0: [117 184 127 105 126 120 116 155 109 110 124 169 123 141 123  90 198 129
 132 124 106 130 175  95]
1: [141 118 126 167 125 134 117 128 125 140 111  94 132 105 126 147 107 129
 109 122 118 108 101 252]
2: [117 116 128 125 129 133 117 126 142 178 112  96 132 107 129 255 127 127
 110 122 164 104  98 124]
3: [114 184 126 107 126 134 134 127 100 108 163 154 119 166 126  90 110 127
 159 146 118 204 153 100]
4: [130 116 126 163 124 135 118 128 118 157 111  96 124 107 127 159 108 130
 111 123 157 106 100 165]
5: [130 122 127 119 125 134 119 128 127 148 112  99 121 106 132 151 107 132
 109 121 152 104 101 162]
6: [114 115 138 109 130 118 118 125 133 106 112 123 118 167 144  90 255 127
 203 120 107 103 158 100]
7: [114 193 127 107 125 122 191 126 100 107 158 161 120 133 124  94 107 130
 124 166 136 169 174  98]
8: [140 118 126 186 126 126 119 129 126 184 111  94 130 107 132 151 112 128
 109 123 138 105 101 113]
9: [146 117 127 161 137 129 120 127 159 170 113  96 152 107 123 181 145 128
 108 124 133 105 101 192]
10: [120 118 128 176 147 127 119 126 166 197 112  96 160 106 122 255 166 128
 109 121 134 106 100 150]
11: [113 165 126 107 125 139 118 126 104 107 193 150 124 102 123  91 108 127
 142 153 111 186 121 100]
12: [117 140 126 105 125 135 136 126 101 108 154 181 121 136 124  92 108 128
 148 131 133 152 173  98]
13: [117 189 126 105 125 151 227 127  99 107 194 135 122 152 123  90 111 129
 120 166 156 151 164  99]
14: [115 159 126 106 124 123 116 131 112 106 140 183 123 188 123  93 126 129
 185 129 104 140 166 100]
15: [114 141 126 107 125 120 116 141 120 107 126 157 120 182 124  92 178 132
 179 123 109 127 131  97]
16: [143 119 126 138 125 141 118 128 122 165 111  95 125 107 134 167 106 130
 109 121 150 107 100 216]
17: [115 129 126 108 126 136 120 126 113 108 149 183 121 147 122  95 107 127
 157 123 110 147 137  96]
18: [116 143 127 109 125 119 118 142 132 109 123 169 121 146 125  90 223 128
 162 124 107 130 255  97]
19: [117 115 131 109 124 131 117 127 123 108 134 157 126 133 125  88 113 127
 141 120 106 109 150  99]
20: [113 115 131 110 125 119 120 126 161 110 111 183 119 135 135  89 218 128
 165 119 107 102 123  99]
21: [133 120 126 190 125 136 117 129 115 160 111  95 129 107 137 209 107 130
 110 122 140 106 100 147]
22: [116 128 126 109 124 127 117 126 107 109 139 126 121 106 123  91 112 128
 134 125 105 132 173  97]
23: [114 133 127 104 125 141 174 126 103 109 150 117 122 128 122  94 110 128
 118 131 102 146 187  95]
24: [117 136 127 109 126 120 118 142 109 106 122 142 122 208 127  91 158 131
 147 129 109 164 194  97]
25: [147 118 126 150 126 125 117 127 150 199 111  95 140 107 133 126 111 127
 108 122 151 104 102 159]
26: [114 115 133 107 125 119 116 126 155 110 111 161 118 150 130  88 154 128
 121 120 109 104 149  97]
27: [152 122 126 135 135 129 122 128 111 113 112  95 134 107 131 132 140 128
 108 121 130 105 101 154]
28: [115 115 138 107 125 137 117 126 114 107 121 167 118 126 129  90 108 128
 119 120 119 108 120  95]
29: [137 117 126 135 137 124 118 127 147 115 113  97 140 106 135 168 144 127
 107 122 121 103 101 158]
30: [143 119 126 149 128 125 119 129 134 133 112  96 127 105 134 235 131 127
 109 123 117 103  98 177]
31: [135 118 126 131 133 124 119 128 126 150 112  96 139 107 131 162 126 127
 110 120 106 107 101 112]
32: [107 119 127 191 125 128 116 127 131 183 111  96 140 106 132 162 111 128
 110 123 151 104  99 219]
33: [159 116 127 159 125 126 117 126 141 150 111  95 147 106 127 161 117 128
 110 123 155 105 101 169]
34: [145 117 127 191 136 126 118 127 154 137 114  96 163 106 125 162 142 126
 109 120 116 103 101 151]
35: [139 119 129 181 146 122 120 127 170 146 113  97 180 107 122 255 162 129
 107 119 126 105 100 127]
36: [113 196 126 106 124 142 206 128 100 107 150 179 124 120 125  95 110 130
 147 181 195 217 152  99]
37: [116 134 127 108 125 122 117 130 108 109 136 176 122 144 123  91 169 129
 159 122 105 155 164  99]
38: [155 113 125 114 136 125 117 129 161 114 113  98 154 105 130 154 174 128
 108 121 112 105 100 111]
39: [137 120 127 143 124 134 118 130 148 200 111  96 119 106 136 138 106 129
 108 121 124 103 100 154]
40: [130 114 126 122 125 126 118 128 144 134 111 100 127 106 135 105 115 127
 108 121 149 104  98 139]
41: [139 117 126 144 141 125 120 130 180 120 113  96 151 107 131 215 139 128
 108 125 113 104 101 173]
42: [156 119 126 140 125 136 119 127 161 147 111  95 161 107 126 193 127 127
 109 121 139 105  99 169]
43: [129 116 126 137 130 126 120 128 112 142 112  94 127 107 135 172 115 127
 108 120 140 103 102 131]
44: [131 119 126 159 132 128 118 129 150 114 111  95 139 106 128 171 120 127
 106 122 122 105 102 158]
45: [157 118 126 159 125 132 118 128 162 150 112  95 143 106 130 181 128 127
 108 121 144 105  99 192]
46: [141 117 126 160 125 117 116 129 121 157 111  95 125 105 126 165 108 129
 109 122 168 106 100 178]
47: [117 161 127 106 126 133 187 128 100 107 194 166 120 130 124  93 110 128
 143 165 179 202 172  97]
48: [128 115 127 145 127 134 121 127 118 157 111  95 127 107 132 192 118 127
 110 122 144 106 101 156]
49: [133 118 126 134 147 120 119 130 178 111 115  98 147 106 127 167 145 127
 107 119 110 107 102 111]
50: [114 129 131 108 126 135 136 126 103 111 146 171 125 128 123  92 108 127
 126 140 134 172 139  97]
51: [119 144 134 105 125 144 168 126  99 109 179 124 122 128 122  91 110 127
 125 135 148 149  96  99]
52: [145 117 126 122 124 123 121 130 139 132 110 101 120 105 138 146 127 127
 107 122 138 105 101 166]
53: [149 116 127 179 131 127 117 127 130 159 111  95 132 106 128 140 130 128
 109 124 142 102 101 133]
54: [115 115 132 105 126 119 121 125 158 108 111 204 117 137 135  90 137 128
 127 120 107 102 123  94]
55: [147 119 127 155 125 129 118 125 122 165 112  96 121 106 143 224 107 132
 109 124 160 105  99 160]
56: [116 119 128 109 125 128 118 126 102 107 131 149 121 139 122  94 114 127
 148 125 106 162 160  97]
57: [115 116 138 106 130 119 120 125 213 109 113 146 119 141 133  92 199 127
 142 120 107 103 117 100]
58: [116 148 126 105 127 154 159 126 103 108 198 215 117 168 123  94 107 127
 128 126 143 189 140 100]
59: [136 118 127 134 128 130 120 127 161 113 112 102 130 106 138 122 117 128
 108 123 122 104 101 176]
60: [115 145 127 108 125 121 128 126 103 107 127 155 122 152 124  92 112 129
 185 132 106 196 180  97]
61: [119 120 128 108 125 119 118 128 116 109 120 160 119 168 122  92 151 128
 191 122 108 149 178  98]
62: [118 145 126 108 127 121 152 125 104 110 175 152 122 156 123  91 107 128
 177 143 125 194 173  97]
63: [114 122 127 108 125 128 116 126 123 109 149 131 120 140 122  93 109 127
 136 120 105 134 146  97]
64: [145 118 126 166 125 124 119 128 123 174 111  96 129 106 132 213 107 129
 111 122 179 106 100 142]
65: [112 115 128 105 125 120 118 125 135 108 117 129 119 135 123  90 137 128
 160 120 108 120 156  97]
66: [146 117 127 128 126 124 120 127  98 164 111  94 131 107 131 129 113 128
 111 121 162 105 100 158]
67: [117 115 129 107 127 119 120 127 153 108 110 133 119 145 128  91 166 127
 167 120 110 104 131  98]
68: [118 118 137 107 125 145 122 127 106 107 141 173 122 132 124  92 107 127
 122 126 118 133 131  96]
69: [143 117 129 185 125 132 119 129 105 153 112  95 121 106 124 160 107 133
 108 121 115 105 101 179]
70: [118 131 127 105 126 131 140 126 104 108 175 148 121 144 123  89 107 128
 145 143 120 173 115  97]
71: [113 116 128 108 126 121 122 130 154 107 111 141 117 109 139  88 161 127
 109 120 106 102 102  99]
72: [113 126 127 107 124 123 116 126 103 111 132 127 120 161 122  91 120 128
 148 122 104 143 171  97]
73: [117 142 128 107 125 129 156 126 105 106 148 145 119 152 123  92 108 127
 130 140 130 140 184  97]
74: [118 134 128 108 123 128 132 125 107 107 167 152 121 166 124  92 109 127
 141 125 111 165 152  97]
75: [116 126 129 107 124 130 153 125 105 106 183 183 123 136 123  93 107 127
 154 139 119 179 161  97]
76: [114 122 144 105 128 128 130 127 109 107 150 139 124 130 124  89 109 128
 109 129 162 166 128  96]

[115 193 126 105 126 131 233 127 100 107 199 178 122 188 123  88 110 130
 132 159 149 142 135  97] --> 13
[127 121 127 142 128 131 116 128 135 173 111  95 129 106 128 175 114 127
 105 122 169 107 102 219] --> 16
[197 119 127 223 165 124 118 129 154 114 116  95 191 105 125 174 188 126
 107 126 108 107 101 131] --> 34
[115 118 127 187 125 135 120 128 132 159 111  95 121 106 136 156 107 134
 108 122 158 104 102 228] --> 32
[119 149 126 105 126 146 187 126  99 107 140 170 121 135 123  91 109 128
 136 136 150 179 132  98] --> 50
[137 116 128 202 131 130 121 127 154 147 112  95 146 105 128 255 141 127
 108 123 142 107  99 136] --> 35
[140 119 127 192 140 129 121 128 133 149 112  97 169 106 127 131 147 127
 108 123 112 103 100 186] --> 34
[114 183 127 107 124 126 187 126  99 107 184 153 121 179 127  92 108 134
 142 170 181 191 227  97] --> 47
[114 120 127 110 125 124 116 125 124 108 122 169 120 140 123  90 129 126
 153 122 105 111 144  97] --> 19
[148 118 126 114 129 127 119 127 147 144 113  95 139 107 128 102 124 126
 110 123 148 106 102 112] --> 40
[141 114 127 182 124 130 118 129 128 205 112  95 122 106 130 159 107 133
 110 123 149 104 102 229] --> 32
[116 149 130 107 125 133 159 126 101 108 171 177 119 123 123  91 108 128
 154 153 132 175 161  98] --> 75
[117 145 145 105 125 143 157 129 102 108 230 143 122 131 123  93 109 128
 106 157 178 159 126  97] --> 51
[115 115 135 109 130 119 118 124 156 110 111 185 117 128 137  89 196 127
 157 120 110 104 108 100] --> 20
[151 122 126 167 125 128 122 126 204 134 112  94 156 106 132 141 158 128
 108 122 129 104  98 164] --> 34
[116 193 127 106 125 134 214 126 100 108 183 139 121 197 124  90 108 130
 155 164 148 164 168  98] --> 13
[115 179 127 108 125 156 159 126  99 109 165 140 119 128 124  93 110 129
 134 164 137 221 139  96] --> 3
[115 128 131 107 124 132 139 126 111 108 145 155 119 129 124  94 110 126
 116 129 128 157 155  96] --> 50
[113 114 132 111 129 118 118 125 163 106 114 185 118 159 135  91 251 127
 121 120 107 102 167  98] --> 20
[114 126 127 108 124 134 134 126 103 110 150 158 121 106 122  91 110 127
 127 147 134 145 139 100] --> 50
[113 114 131 105 128 123 120 130 176 107 111 142 118 110 135  89 142 127
 121 120 105 104  98  96] --> 71
[118 116 134 108 127 119 117 126 153 110 112 131 117 151 144  90 200 128
 140 121 108 102 123  98] --> 67
[116 149 127 108 124 127 116 129 113 108 139 114 123 178 123  90 123 127
 162 123 105 143 134  97] --> 72
[114 118 131 109 130 118 118 128  80 108 113 167 121 115 154  88 185 127
 136 121 109 105  98  97] --> 71
[154 119 126 132 136 123 117 130 156 124 113  97 142 107 133 153 137 128
 107 118 122 105  99 142] --> 29
[113 117 131 108 128 119 120 128 143 108 111 165 118 127 144  89 255 128
 119 120 108 102 129  98] --> 20
[113 182 131 105 126 153 144 128 101 108 123 167 121 161 122  89 110 127
 122 160 134 193 139  97] --> 3
[143 119 126 208 124 135 117 127 107 170 111  95 138 106 131 207 107 129
 109 121 128 106  99 166] --> 21
[116 146 126 107 125 122 129 139 106 107 148 212 122 188 123  89 138 129
 196 136 106 130 244  97] --> 14
[114 115 130 110 124 129 119 126 100 106 130 172 118 120 127  93 113 126
 115 119 112 109 117  97] --> 28
[114 129 127 105 125 126 117 127 117 110 133 155 119 175 123  92 117 130
 149 130 104 132 179  97] --> 72
[117 134 127 106 126 127 117 126 103 107 129 139 121 143 123  90 127 128
 127 131 105 166 138  97] --> 56
[137 119 125 162 125 130 116 126 123 160 113  95 123 107 126 146 106 129
 111 117 152 104 101 221] --> 16
[134 120 126 132 124 124 119 129 128 183 113  97 122 106 137 162 106 133
 111 120 145 107  99 213] --> 16
[114 117 128 109 125 119 121 126 138 108 121 121 120 130 123  91 139 127
 157 121 107 122 144  98] --> 65
[113 149 127 106 124 135 164 125  99 108 159 144 123 135 124  92 107 127
 145 152 139 155 159  98] --> 73
[114 167 127 109 125 122 137 134 103 107 125 155 122 188 126  91 117 128
 172 136 104  99 181  97] --> 14
[152 116 126 139 125 131 118 127 139 131 112  96 135 106 129 183 108 127
 109 121 143 104 100 132] --> 43
[151 117 126 131 133 122 119 127 128 112 113  95 146 106 128 138 127 128
 108 123 120 104 101 127] --> 27
[133 118 127 124 126 131 117 127 120 150 110  98 133 106 129 207 115 127
 108 125 140 107  98 147] --> 48
[119 114 128 110 126 118 120 126 148 105 111 150 119 170 126  90 168 127
 179 119 110 103 131  98] --> 67
[112 118 133 109 150 119 116 129 170 107 115 163 126 107 138  90 166 129
 117 122 107 102  97  99] --> 71
[114 116 138 107 126 122 121 126 160 106 111 147 117 108 121  88 124 127
 111 120 104 102  98  96] --> 71
[129 120 127 143 125 120 118 127 115 138 111 102 123 106 134 169 108 128
 109 121 147 105 100 144] --> 43
[115 126 126 108 125 121 117 132 116 109 122 155 123 157 122  91 173 126
 143 120 108 140 170  99] --> 37
[140 116 127 133 125 138 118 127 127 135 111  94 134 106 129 234 112 130
 106 122 183 108 103 255] --> 16
[115 117 141 109 158 122 119 127 199 109 116 221 123 119 125  91 255 127
 160 123 108 105 100 100] --> 20
[132 118 126 116 130 124 117 128 119 138 112  98 128 107 134 179 122 126
 108 122 134 105 101 145] --> 43
[150 119 126 192 129 130 118 126 165 183 111  95 144 105 126 103 117 127
 109 122 127 107 102 178] --> 25
[116 118 135 108 127 122 117 126 159 107 112 167 119 108 132  89 144 127
 117 119 105 103  98  96] --> 71
[135 118 127 149 126 122 119 128  93 155 111  96 126 107 133 185 113 128
 110 125 127 105 102 171] --> 48
